neza: 0.22; 5.71; -0.95; -0.54; -0.95; 3.97; -0.14; -3.80; 3.45; -0.57; 0.54; 0.78; -0.68
zadu: -2.02; -0.20; 1.67; -0.91; 1.20; -0.14; -2.21; -4.62; 2.27; -0.81; -0.16; 3.74; 2.18
rato: 0.22; 5.71; -0.95; -0.54; -0.95; 3.97; -0.14; -3.80; 3.45; -0.57; 0.54; 0.78; 5.63
fis: 1.40; -5.24; 0.10; 1.13; -1.13; 0.13; -2.18; 1.64; 0.47; -1.16; -1.72; -0.41; -0.83
fode: 1.40; -5.24; 0.10; 1.13; -1.13; 0.13; -2.18; -0.87; 0.47; -1.16; -1.72; -0.41; -0.83
sus: 3.49; -0.33; -7.25; -3.23; 1.18; -2.40; -1.10; -0.42; 4.32; 1.01; -1.31; 1.01; 1.00
viv: -2.03; -3.51; -3.13; -1.82; 0.62; -4.95; -0.77; 0.10; 1.63; 0.14; 0.45; 3.51; -0.89
dode: -0.20; 1.67; -0.17; 0.74; -1.15; -1.33; -2.95; 3.14; 0.80; 2.18; -1.04; 3.93; 0.32
Nava: 5.14; -1.84; 1.27; 0.55; 0.41; 2.37; -2.12; 1.71; 1.65; 0.10; 0.49; 5.90; 1.49
fidu: 3.20; -1.43; 1.16; -2.21; 1.20; -0.14; 2.27; -0.91; -4.62; 0.42; -2.00; 9.18; -3.37
which: 0.22; 5.71; -0.95; -0.54; -0.95; 3.97; -0.14; -3.80; 3.45; -0.57; 0.54; 0.78; -0.68
neza
next: -0.20; 1.67; -0.91; 1.20
-0.14; -2.21
next: -2.21; 1.20; -0.14; 2.27; -0.91; -4.62
0.42; -2.00
next: 1.67; -0.91; 1.20; -0.14; -2.21; -4.62; 2.27; -0.81
-0.16; 3.74
which: 1.40; -5.24; 0.10; 1.13; -1.13; 0.13; -2.18; 1.64; 0.47; -1.16; -1.72; -0.41; -0.83
fis
next: 0.74; -1.15; -1.33; -2.95
3.14; 0.80
next: -1.13; 0.13; -2.18; -0.87; 0.47; -1.16
-1.72; -0.41

fis: -0.75; -0.32; 0.27; -8.19; -0.98; 0.36
viv: -0.75; -0.32; 0.27; -8.19; -0.98; -0.10
fidu: 0.55; -1.31; 0.58; 1.16; -1.08; -0.02
dode: 0.58; -1.31; 0.55; -0.58; -1.05; 0.02
which: -0.75; -0.32; 0.27; -8.19; -0.98; -0.10
viv
next: 0.58; -1.31; 0.55
-0.58; -1.05
next: -1.31; 0.55
-0.58; -1.05

Nava: -1.46; 1.95; -2.22; 1.17; -1.96; 1.25; 1.06; 0.19; 1.93; 0.40; -3.33; 3.58; -1.46; 0.26; -3.05; 5.63; 1.70; -0.30; 0.21; -0.60; 2.22; 1.26; -2.24; -0.31; 2.01; -0.57; -0.61; -2.00; 0.01; -0.39; 1.67; -0.56
rato: -4.27; 3.57; 1.61; 2.06; 0.29; 2.68; 5.49; -3.19; 1.21; -0.12; -5.23; 3.41; -4.27; -0.75; -7.35; 5.63; 2.94; -0.98; 2.33; -0.05; -3.53; 1.14; 1.51; 0.52; 5.90; 0.74; -8.73; -1.15; 2.65; -3.35; 6.31; -0.43
fidu: 3.15; -2.02; -0.15; -1.74; 0.86; -2.84; -4.93; 1.41; 3.16; 0.16; 3.28; -4.19; 3.15; 1.78; 6.69; 5.63; -2.45; -1.06; 0.67; -0.70; 0.52; 0.04; 0.11; -1.83; -4.04; -1.34; 5.21; 2.59; -2.69; 1.52; -4.57; 0.33
Pep: 2.73; -0.68; -3.78; -0.93; -1.86; -2.29; -5.79; 2.78; 3.26; 0.81; 0.55; -0.77; 2.73; 2.49; 5.52; 5.63; -1.29; -1.34; 0.26; -0.18; 4.84; 1.51; -3.48; -2.65; -3.49; -2.55; 7.72; 0.44; -2.94; 2.27; -4.75; -0.25
fode: 1.21; -0.12; -5.23; 3.41; -4.27; -0.77; -1.30; 0.67; 2.42; 0.77; -4.18; 3.11; -0.73; 1.84; -1.05; 5.63; 1.39; -1.91; 1.65; -0.28; 3.20; 2.51; -3.26; -2.22; 1.37; -2.10; 1.28; -1.27; -0.65; -0.18; 0.34; -0.77
fis: 0.50; 0.21; 3.40; -0.92; 3.38; -2.14; -1.83; -2.14; 2.80; -0.08; 0.61; -5.27; 0.50; 2.06; 3.71; 5.63; -1.35; -3.27; 4.55; -0.18; -5.73; 1.02; 3.69; -2.59; -0.21; -1.21; -2.63; 4.56; -1.71; -1.81; -0.46; 0.37
piben: -1.46; 1.95; -2.22; 1.17; -1.96; 1.25; 1.06; 0.19; 1.93; 0.40; -3.33; 3.58; -1.46; 0.26; -3.05; 5.63; 1.70; -0.30; 0.21; -0.60; 2.22; 1.26; -2.24; -0.31; 2.01; -0.57; -0.61; -2.00; 0.69; -0.39; 1.67; -0.56
zadu: 0.08; 1.65; -3.40; 0.59; -2.11; -0.43; -2.27; 1.07; 2.60; 0.71; -3.00; 2.05; 0.08; 1.98; 0.49; 5.63; 0.79; -1.76; 1.33; 0.84; 3.40; 2.21; -3.17; -1.77; 5.79; -1.73; -4.23; -2.78; 1.29; -2.28; 4.85; -1.24
dode: 0.08; 1.65; -0.93; -1.86; -3.78; -2.29; -2.27; 1.07; 2.60; 0.71; -3.00; 2.05; 0.08; 1.98; 0.49; 5.63; 0.79; -1.76; 1.33; 0.84; 3.40; 2.21; -3.17; -2.20; 0.31; -2.15; 2.64; -0.78; -1.14; 0.36; -0.77; -0.62
next: 1.21; -0.12; -5.23; 3.41; -4.27; -0.75
-7.35; 5.63
next: -3.78; -0.93; -1.86; -2.29
-5.79; 2.78
next: -3.17; -1.77
5.79; -1.73
next: -1.86; -3.78; -2.29; -2.27; 1.07; 2.60; 0.71; -3.00
2.05; 0.08

sus: 4.81; 6.98; -5.59; 5.26; -3.18; 4.99; 6.38; -4.03; -5.85; 5.10
Nava: -3.97; -3.34; 4.30; -2.80; 2.39; -3.40; -4.00; 3.01; 3.86; -2.94
viv: 3.32; 4.63; -3.60; 5.72; -0.23; 1.95; 5.90; -4.67; -5.65; 4.45
zadu: -2.87; -2.55; 3.34; -0.25; 3.56; -3.78; -1.45; 0.48; 1.25; -1.16
fode: 4.45; 4.61; -5.09; 2.20; -4.38; 5.22; 3.67; -2.03; -3.23; 2.57
neza: -3.35; 4.30; -4.45; 5.33; -1.47; 2.95; 6.04; -4.43; -5.77; 4.47
fis: 4.81; 6.98; -5.59; 5.26; -3.18; 4.99; -3.27; 3.24; 3.10; -2.13
dode: -4.62; -6.13; 5.12; -6.53; 1.30; -3.35; -7.22; 5.43; 6.93; -5.67
next: 2.39; -3.40
-4.00; 3.01
next: 4.63; -3.60
5.72; -0.23
next: -3.97; -3.34; 4.30; -2.80; 2.39; -3.40
-4.00; 3.01
next: -3.34; 4.30
-2.80; 2.39
which: 4.81; 6.98; -5.59; 5.26; -3.18; 4.99; 6.38; -4.03; -5.85; 5.10
sus

Nava: -0.78; -0.64; -4.39; 2.52; 0.75; -3.13; -2.69; -1.19; -0.88; 3.33; 1.58; -0.67; -4.95; 1.74; -4.72; -3.77; -1.93; 2.68; -1.46; 3.60; 0.33; -2.81; 1.85; -1.76; 1.88; 1.65; 1.24; 0.46; 1.17; 0.02; 4.87; -0.36
rato: 1.32; 0.84; 1.67; -3.88; 0.75; -3.13; -2.69; -1.19; -0.88; 3.33; 0.47; -0.67; -4.95; 1.74; -4.72; 0.92; -1.93; 2.68; -1.46; 3.60; 0.33; -2.81; 1.85; -1.76; 1.88; 1.65; 1.24; 0.46; 1.17; 0.02; 4.87; -0.36
viv: -4.95; 1.74; -4.72; 0.93; 1.32; 0.82; 1.67; -3.88; -0.56; -4.53; 1.96; -1.77; -0.97; -0.27; 2.38; -2.12; -1.11; 1.85; -2.24; 3.49; 0.36; -2.89; -0.22; -2.82; 1.91; -0.53; 1.39; -0.36; 1.10; 1.52; 1.06; 2.42
next: -4.95; 1.74; -4.72; 0.92
-1.93; 2.68
next: 1.32; 0.82; 1.67; -3.88
-0.56; -4.53
which: 1.32; 0.84; 1.67; -3.88; 0.75; -3.13; -2.69; -1.19; -0.88; 3.33; 0.47; -0.67; -4.95; 1.74; -4.72; 0.92; -1.93; 2.68; -1.46; 3.60; 0.33; -2.81; 1.85; -1.76; 1.88; 1.65; 1.24; 0.46; 1.17; 0.02; 4.87; -0.36
rato
next: -0.53; 1.39; -0.36; 1.10
1.52; 1.06
next: 1.32; 0.84; 1.67; -3.88
0.75; -3.13

fidu: -2.43; 1.77; -2.42; 4.14; 5.79; 4.70; 4.14; -5.36; 2.10; -1.85
rato: -2.43; 1.77; 1.98; 0.06; 1.47; -0.08; 6.80; -4.45; -5.26; -0.78
fode: -0.71; 0.06; -0.08; 1.47; -4.38; 1.98; 1.47; -3.46; -8.64; 3.50
next: 1.77; -2.42; 4.14; 5.79
4.70; 4.14
next: -2.42; 4.14
5.79; 4.70
next: 0.06; -0.08; 1.47; -4.38; 1.98
1.47; -3.46
which: -2.43; 1.77; -2.42; 4.14; 5.79; 4.70; 4.14; -5.36; 2.10; -1.85
fidu
next: -0.71; 0.06; -0.08
1.47; -4.38

Nava: -5.37; 9.46; -8.57; 9.53; -7.68
sus: -9.30; 8.74; 9.15; -8.74; 6.46
fis: 8.74; -9.30; -8.91; 1.81; -2.08
next: 8.74; -9.30
-8.91; 1.81
next: -9.30; 8.74
9.15; -8.74
next: 9.46; -8.57
9.53; -7.68

piben: -2.76; -0.85; 3.63; 0.53; -3.38; -2.98; -5.08; -3.35; -0.73; 1.04; 5.16; 1.55; -1.98; -2.03; 0.70; 5.76; 0.31; -0.90; 2.30; 0.19; -2.96; -0.93; -1.70; -1.25; 2.14; -0.63; -2.51; -2.75; -0.97; -5.46; -4.38; -2.65; 0.44; -2.18; -1.48; -0.24; 1.73; -1.74; -1.71; 2.00; 3.03; 2.57; 0.59; 3.61; 2.34; 3.52; -0.74; -2.21
neza: 4.71; 0.08; -2.84; 1.06; -3.35; 2.30; -1.95; -2.23; -2.08; 0.76; 6.80; 1.36; -5.73; 0.19; 4.41; 4.59; -1.96; -1.83; 2.96; -1.83; -4.05; 4.32; 1.96; -5.02; -0.34; -0.71; 3.96; -2.43; -0.27; -4.39; -1.95; -2.94; 2.72; -1.89; -1.18; -5.14; -3.54; 2.75; -2.82; 1.41; 2.63; 2.31; -2.54; 1.10; 2.17; 2.64; -2.23; -1.21
rato: -5.02; -0.34; -0.71; 3.96; -2.41; -0.27; -0.67; 0.38; 0.42; -0.52; 0.27; 0.27; -0.04; -0.31; 0.24; 0.56; 0.08; 0.38; -0.22; 0.19; 0.33; -0.45; 0.04; -0.04; -0.38; -0.48; -0.01; -0.24; 0.31; -0.58; -0.04; 0.45; 0.24; -0.22; -0.10; 0.30; 0.54; 0.06; -0.08; -0.15; 0.10; -0.61; 0.02; 0.41; -0.14; -0.23; 0.04; -0.19
zadu: -2.86; -0.62; -1.12; 0.37; 0.49; 1.37; 1.33; -2.51; 1.30; 2.04; -0.94; 0.46; 1.16; 0.67; 2.44; -1.07; -0.85; -1.49; -0.56; 0.38; -1.02; 2.10; -0.59; -0.69; 2.50; 1.53; -1.50; 1.29; -0.68; 1.72; -1.28; -2.47; -1.67; -0.58; -0.16; -3.67; 0.33; -0.07; 2.32; -0.32; -1.21; 2.13; -0.41; -4.14; 0.78; 2.02; 1.46; -2.20
Pep: -5.55; 1.03; 0.91; -0.85; -3.08; -1.92; 4.31; 1.75; -0.78; 2.54; 0.73; 0.35; 2.41; -0.89; 4.52; -1.59; 2.07; -2.32; 0.09; -2.13; -2.06; 1.84; -2.48; -4.47; 2.02; 0.92; 0.89; 0.72; -1.81; 0.96; -0.08; 2.23; -2.05; 0.56; 0.70; -3.79; -2.64; 3.88; 1.57; -4.22; -2.43; 8.34; -3.37; -5.17; -3.40; -1.72; -0.85; 0.00
Nava: 1.11; 0.22; 0.31; 0.07; 0.10; -0.34; -1.28; 0.08; 0.32; -0.01; 0.34; -0.08; -1.11; -0.13; 0.24; 0.72; -0.04; 0.37; 0.18; 0.56; 0.40; -0.20; 0.43; 0.46; -0.27; -0.61; 0.09; -0.43; 0.42; -1.14; -0.34; -0.08; 0.76; -0.70; 0.19; 0.16; 0.13; -0.34; -1.40; 0.07; 0.55; -0.22; 0.39; 0.64; 0.60; 0.08; 0.11; 0.24
viv: 0.24; 0.57; 0.08; -0.85; -3.08; -1.92; 4.31; 1.75; -0.78; 2.54; 0.73; 0.35; 2.41; -0.89; 4.52; -1.59; 2.07; -2.32; 0.09; -2.13; -2.06; 1.84; -2.48; -4.47; 2.02; 0.92; 0.89; 0.72; -1.81; 0.96; -0.08; 2.23; -2.05; 0.56; 0.70; -3.79; 0.22; 3.88; 1.57; -4.22; -2.43; 8.34; -3.37; -5.17; -3.40; -1.72; -0.85; 0.00
next: -5.02; -0.34; -0.71; 3.96; -2.43; -0.27
-4.39; -1.95
next: 0.24; 0.56; 0.08
0.38; -0.22
next: 3.96; -2.43; -0.27; -4.39
-1.95; -2.94

Nava: -0.19; -0.36; -0.15; -0.75; -0.15; -0.31; -0.68; -0.72; -0.32; -0.26; -0.71; -0.38; -0.49; -0.32; -0.10; -0.15; -0.74; -0.23; -0.34; -0.68; -0.22; -0.30; -0.73; -0.22; -0.71; -0.48; -0.27; -0.14
piben: -0.54; -0.35; -0.43; -1.36; -0.70; -0.71; -1.29; -1.19; -0.33; -0.67; -1.17; -0.42; -0.43; -0.66; -0.34; -0.37; -1.45; -0.58; -0.38; -1.16; -0.45; -0.61; -1.24; -0.56; -1.10; -0.41; -0.43; -0.39
fode: -1.12; -1.27; -1.00; -0.24; -1.53; -1.03; -0.06; -0.04; -1.32; -0.83; -0.06; -1.26; -1.15; -0.65; -1.37; -1.07; -0.52; -1.17; -1.29; 0.03; -0.85; -0.75; -0.43; -1.19; -0.69; -1.17; -1.36; -1.09
viv: 1.02; -3.22; 0.53; 1.21; 0.21; 1.79; 2.40; 1.82; -3.16; 1.48; 1.66; -3.12; -2.82; 2.13; -0.61; 0.90; -0.08; 1.25; -3.12; 1.90; 1.42; 1.61; 0.13; 0.95; -1.00; -2.88; 0.00; 0.84
rato: -1.29; 1.72; -1.68; -0.81; -0.54; -1.67; -2.60; -1.74; 1.51; -2.40; -1.45; 1.97; 2.47; -2.22; -0.26; -0.86; 0.13; -1.07; 2.04; -2.11; -1.57; -2.35; 0.32; -1.24; 1.20; 2.46; -0.11; -0.99
sus: -5.50; -6.70; -5.28; 7.21; -8.34; -3.64; 7.71; 8.11; -7.58; -2.84; 7.94; -6.06; -4.28; -0.84; -8.59; -5.70; 5.12; -5.40; -6.46; 8.33; -3.37; -2.07; 5.55; -5.68; 2.82; -4.52; -7.60; -5.61
neza: -3.37; -5.50; -3.59; 5.86; -5.63; -2.03; 6.04; 6.48; -6.10; -1.86; 6.44; -4.92; -3.28; 0.10; -5.87; -3.21; 3.87; -3.14; -5.08; 6.47; -1.72; -1.23; 4.41; -3.60; 2.09; -3.48; -5.04; -3.29
fidu: -1.04; -2.40; -1.27; 0.51; -1.85; -0.55; 0.94; 0.90; -2.54; -0.64; 0.85; -2.26; -1.78; 0.03; -2.08; -0.93; -0.17; -0.90; -2.36; 0.99; -0.44; -0.39; 0.12; -1.14; -0.52; -1.82; -1.49; -0.98
dode: 2.70; -1.27; 3.03; -2.43; 2.23; 2.75; -0.09; -1.31; -0.78; 3.19; -1.66; -1.81; -2.85; 2.67; 2.13; 2.42; -3.28; 2.52; -1.84; -0.93; 2.69; 3.10; -3.43; 2.70; -3.76; -2.75; 2.17; 2.51
zadu: -0.46; 1.27; -0.33; -1.18; 0.24; -0.88; -1.91; -1.64; 1.33; -0.96; -1.54; 1.19; 1.00; -1.39; 0.53; -0.45; -0.53; -0.51; 1.29; -1.83; -0.94; -1.11; -0.71; -0.36; -0.10; 1.03; 0.12; -0.43
fis: 0.91; -0.84; 0.84; -0.99; 0.81; 1.02; -0.23; -0.63; -0.69; 0.93; -0.75; -0.98; -1.23; 0.85; 0.59; 0.83; -1.34; 0.95; -0.96; -0.56; 0.87; 0.91; -1.33; 0.95; -1.48; -1.20; 0.75; 0.86
Pep: 0.34; -1.52; 0.31; -1.32; -0.05; 0.59; -0.37; -0.81; -1.42; 0.53; -0.97; -1.67; -1.86; 0.61; -0.20; 0.30; -1.78; 0.42; -1.76; -0.70; 0.54; 0.64; -1.75; 0.38; -1.99; -1.83; 0.30; 0.34
next: 0.21; 1.79
2.40; 1.82
next: 1.66; -3.12; -2.82; 2.13; -0.61; 0.90
-0.08; 1.25

rato: -8.44; -1.60; -1.97; -0.82; -2.02; -0.73
zadu: -8.44; -1.60; -1.97; -0.82; 3.26; -4.37
Pep: -1.60; -8.44; -1.97; -0.82; -2.28; -1.18
which: -8.44; -1.60; -1.97; -0.82; 3.26; -4.37
zadu
which: -1.60; -8.44; -1.97; -0.82; -2.28; -1.18
Pep

dode: 3.91; -4.81; 3.06; 7.31; 2.22; 2.36
neza: 4.08; -4.81; 3.06; 6.90; 1.02; -0.11
fode: -3.61; -4.81; 3.06; 7.31; 1.95; 1.52
next: 4.08; -4.81
3.06; 6.90
which: 3.91; -4.81; 3.06; 7.31; 2.22; 2.36
dode
which: -3.61; -4.81; 3.06; 7.31; 1.95; 1.52
fode
next: 3.91; -4.81
3.06; 7.31

sus: -4.56; 7.56; 0.74; 2.80; 7.16; -4.99; -3.33; -1.97; -3.53
rato: 7.56; -4.56; 0.74; 2.80; 7.16; -4.99; 2.87; -7.15; -1.55
zadu: 7.56; -4.56; 0.74; 2.80; 7.16; -4.99; -4.02; 7.70; 0.62
fidu: 7.56; -4.56; 0.74; 2.80; 7.16; -4.99; -0.54; 2.59; 1.19
which: 7.56; -4.56; 0.74; 2.80; 7.16; -4.99; 2.87; -7.15; -1.55
rato
next: 7.56; 0.74; 2.80; 7.16; -4.99; -3.33
-1.97; -3.53
next: 2.80; 7.16; -4.99; -4.02
7.70; 0.62
which: -4.56; 7.56; 0.74; 2.80; 7.16; -4.99; -3.33; -1.97; -3.53
sus

